A single turn carries every row of the set below to another of its rows. Some are shown first; where does it send the rows asked next?
Reg: [ 27 -13  12  13   4 -17   0  13   3  -9 -10  -4  -8  24   6  21  -1 -24
  -2 -17   9  -3   7  23 -22   4  -2  19  10  27  14]
giras: [  0 -10 -12  13  20 -27  13  16   5  -9 -32  17  -1  18  15  29  19   9
   7   6  13  -2 -15   5  -2  15   1   4  33 -15   2]
vami: [ -4 -13  -8  20   3 -27  28  17  -7  -3 -13  10 -10  16  19  10   6  -3
  23  15  10  -3 -10  15 -16   5  17  14  24  27  -6]
sevo: [  0 -18  -1  21  16 -15   3  16 -12 -12 -25   1  -4   4  15  52  20   5
  16  19   4  13 -25  -6  -7  10   3  15   8 -10  12]
lag: [ -1 -20 -10  10  33 -10  32  33   2  -2  -8 -14  -4  -1  17  13  27   1
  -4   5   1  -4   7 -11  12  19  12  12  17  -9  12]
Virod: [  8   5  -6  27  10 -21   4  -1   6 -10 -33 -18 -29   8   3  14  14   0
   5   6 -12  -9  -5  20   4   8  32  18 -13   8   4]
Dezo: [ 18  20   4   1  19  -8  19   0 -15  -6   2 -10   0  14   8  37   1  -4
  -5 -12  -8   3 -19  -4 -31  15   0  16   6  -2   8]
vide: [ 10 -21   9  10  12 -16  25  23  11  -3   4 -11   3   4  14  37  12 -18
   9   4   7   6   0 -15 -31   5 -17  29  19   4  20]
luvi: [  9   2  -6  10  -8 -28   4  -2 -15 -23 -29 -13 -17  16  18   7   0 -10
   4  -1   7 -24  -7   4 -17   6  15  22  -8  14  18]
Fis: [ -3  -6   0  36  -3  -9  17  10 -18  -6  -9   1   2   8  11  21  10 -46
   1   2  -3  -5 -20  -6 -10  14   6  10   9  10  -1]
lif: [  5  -5   8  34  12  -1  14  -7 -16 -23  -1 -20 -24  17  22   1  27  18
  14  13  -4   2   4   9 -17   9  -1   4  18  -4  -4]
keset: [  1 -12  -4  24  31 -15  13  17  16   1   5 -10  -4   5   3  37  28  -9
   5  -8 -10  19   4 -14   4  15  18   2  20  -6  12]
Zer: [  7  22  11  22  16  -2  -3   4   4  10  -4   1  -7   8   0  42  11  -1
 -18   4 -10  -1  12 -13  -6  11  15  14  -9   0  -2]
Zuka: [ 16   3  -7  26  12   4  14   5  -7 -12 -13 -20   2   6   1  31  24 -14
  -3   4 -17  -4 -15  -1 -29  23  24  21  29  20 -11]
suz: [ -2  -4   6  30  -8 -18 -11  -1   4  15 -15 -10   0   8  24  43  23  -3
  -7   0   8  -8  -7  -2 -31  19   0  25 -12   1   9]
Bom: [-10 -20  -9  34  15 -35  19  12 -15   8 -25 -15  -9  -3  -4  -9  10  -3
   6   7  -9   0  12  -8  -5   9  12  12   9  -9   7]
taf: [  6 -16   6  27  11 -15  17   9  43  -7 -23   7   8  14  -1  22  18   0
   3   0   0 -18  10  -7  -4  18   1  16  30 -13   3]
Fesu: [ -1 -21  -3  38  12 -17   6  29   4 -11  -6 -12   2   4   4   1  29 -18
 -29  -2  -4  -4  -8   7  -9   9  30  11  23  15  12]
suv: [ -1   0  10   1  12 -19  17  18  16 -11 -37  -7  10  -2  15  18  16  28
   5  14 -19  -3  -8 -12  -3  13   4   3  17  20  14]
Meniv: [  9   6   1  10  25   2   0  -3   5 -14  -9  -4  -6  15  17  19   0   3
 -16  14  22 -20  -7   7 -25  14   5  17 -12 -14  17]
delu: [-12   7  -5  18  21 -22  11   9   9  -4 -24 -22   4 -16   4  22  11  20
  13   0  -4  -4 -20 -21  -1  22  24  10   5   7   4]
zir: [  2 -15  27  43  13   0  26  -5  -3 -16   1 -11 -23  16  11  -2  17  -3
   8   5  -3   8   2  14  -6   7  -4   6  16  -5 -11]
ritek: [ 20 -11   8  22  17 -11   5  11   6 -18 -13 -27  -9  13  -2  25  20  -9
 -13 -16 -16  15  22  23 -10  11  16  17  -1  15  20]
sek: [ 15 -28   3   9  11 -17  23  15  17  -6 -19 -15   9   8  26  20  19  -3
  15  15 -13  -2  -1  -9 -11  12 -27   3  11   2  23]
viraf: [ -4 -17  39  44   3  -5  26   9  -1 -12  -1 -17  -4  17  12 -11  12   6
   2 -12   1   7   3   9 -22  13  -1  12  11  -2   5]
kile: [ 14  11   6  13  30   6  14   1   9 -31 -10 -16   4   3   0  15   7   6
 -17  13 -19  -1 -10   8  -6  10  20  -1  -1  13   7]
Simut: [ -1  -3   6  42  -6 -33  21  11   6   6  -9 -19   1  -2   7  17  23 -14
 -13 -13 -23  -2 -15 -15 -13  17  14  29  -7   4   9]
lazaz: [  3  -6  10  23  14 -13   7   0  30   1 -21 -11   8   4  -3  19  13 -12
   5   1  -2 -12  12 -35 -22  21   9  13  30  19   9]
nam: [  4 -13  15   1  11 -15  21  -8  -4 -25 -15  -4  -1  14   9  14  10  15
   3 -11 -13   1   5  -5 -16  19  33   8  36  25  15]
budi: [ 18   4   0  32  16 -34  -2  -3  34   4 -12  -9 -13  12   6   8  17  10
 -25   8  -6 -18   3  -5 -18   7   8  19  -4  -1  10]
vedi: [ -7   6   8  18   6 -21  25   8   6 -16 -20  14   4  10  11  28  -5  -5
  13   7  23 -19 -16 -27 -13  16   4  28   4   7  10]
pake: [  7  -6   0  20  15 -12   3  12 -11 -12 -22 -14 -18  14   7  23   7 -14
   4  -4   2  11  -4  35 -10   7   9  17 -16 -15  25]
gug: [  4   6  17  27  14 -13  12   7 -22  -8   2 -12 -26  19  15  -8  16  33
   6   1   0  -8  -4  -2 -16   5   6  11  13  -7   4]
Talal: [ 13 -13   2  20  14 -14  13  11  -1 -29 -12  -2   7  15   5  19   7 -13
  -9   0   0   4 -40  28 -22   5   5   4  21   5   8]
nad: [-17  -9  14  -4  12  -4  26  22  11  -9 -13   1  11  -1  19  15   4   3
  -2  -3  21 -23   1  -9  -1  17   2  19   9  -3  21]
femi: [  7 -12   8  28  18  -5   4   0  32   7   5  -3  -4   7   5  25   7  16
  21   1  -3  -8  21  18  -2  17   6  13  -2   6   5]
rifo: [  4  -9  25   2  11  -1   7  10  -7 -14  -7   6   4  -1  -5  18 -19   8
   5  -1  -1   1  13   7 -20   3  -2  23  17 -13  15]
libub: [ -6 -13  33  40  -9 -12   8   6  -3 -14  -8 -12   1  20  14   0  19  23
  -2  -5   9  -3  12   2 -23   7  -1   8  10  17  -4]
gel: [ -3   0  29  32   2 -19   4   4 -12  -2  -4   1 -18  22   8   0  11  27
  -2  -3  13 -11   3  -2  -6  -1   1   4  11  10 -11]
Toseg: [ 20   5   3  21   2 -21   2  18   4  -9 -19 -12 -11  13  -6  -6  -4 -13
  -9 -14  -5 -21  15  -1 -16   7  28  26  13  22  10]
gamik: [  3 -18   2  25  -3 -37   3  15   2  -4  -4  -3  -3  13  29   6  17 -19
 -22  10   4  -9  -7  -4 -17  -2 -11   8  -8  15  27]
tud: [  7 -36   6  31  10 -29  21 -10  -6  -9 -15  -8  -9  20  21  26  23  11
  10   4  -2  -6   9  -3 -10  21  -4  23 -14  -4  29]

lazaz goes to vedi
sek goes to taf
Toseg goes to luvi
Now these:
femi goes to rifo
kile goes to Talal
viraf goes to libub
Dezo goes to Zuka

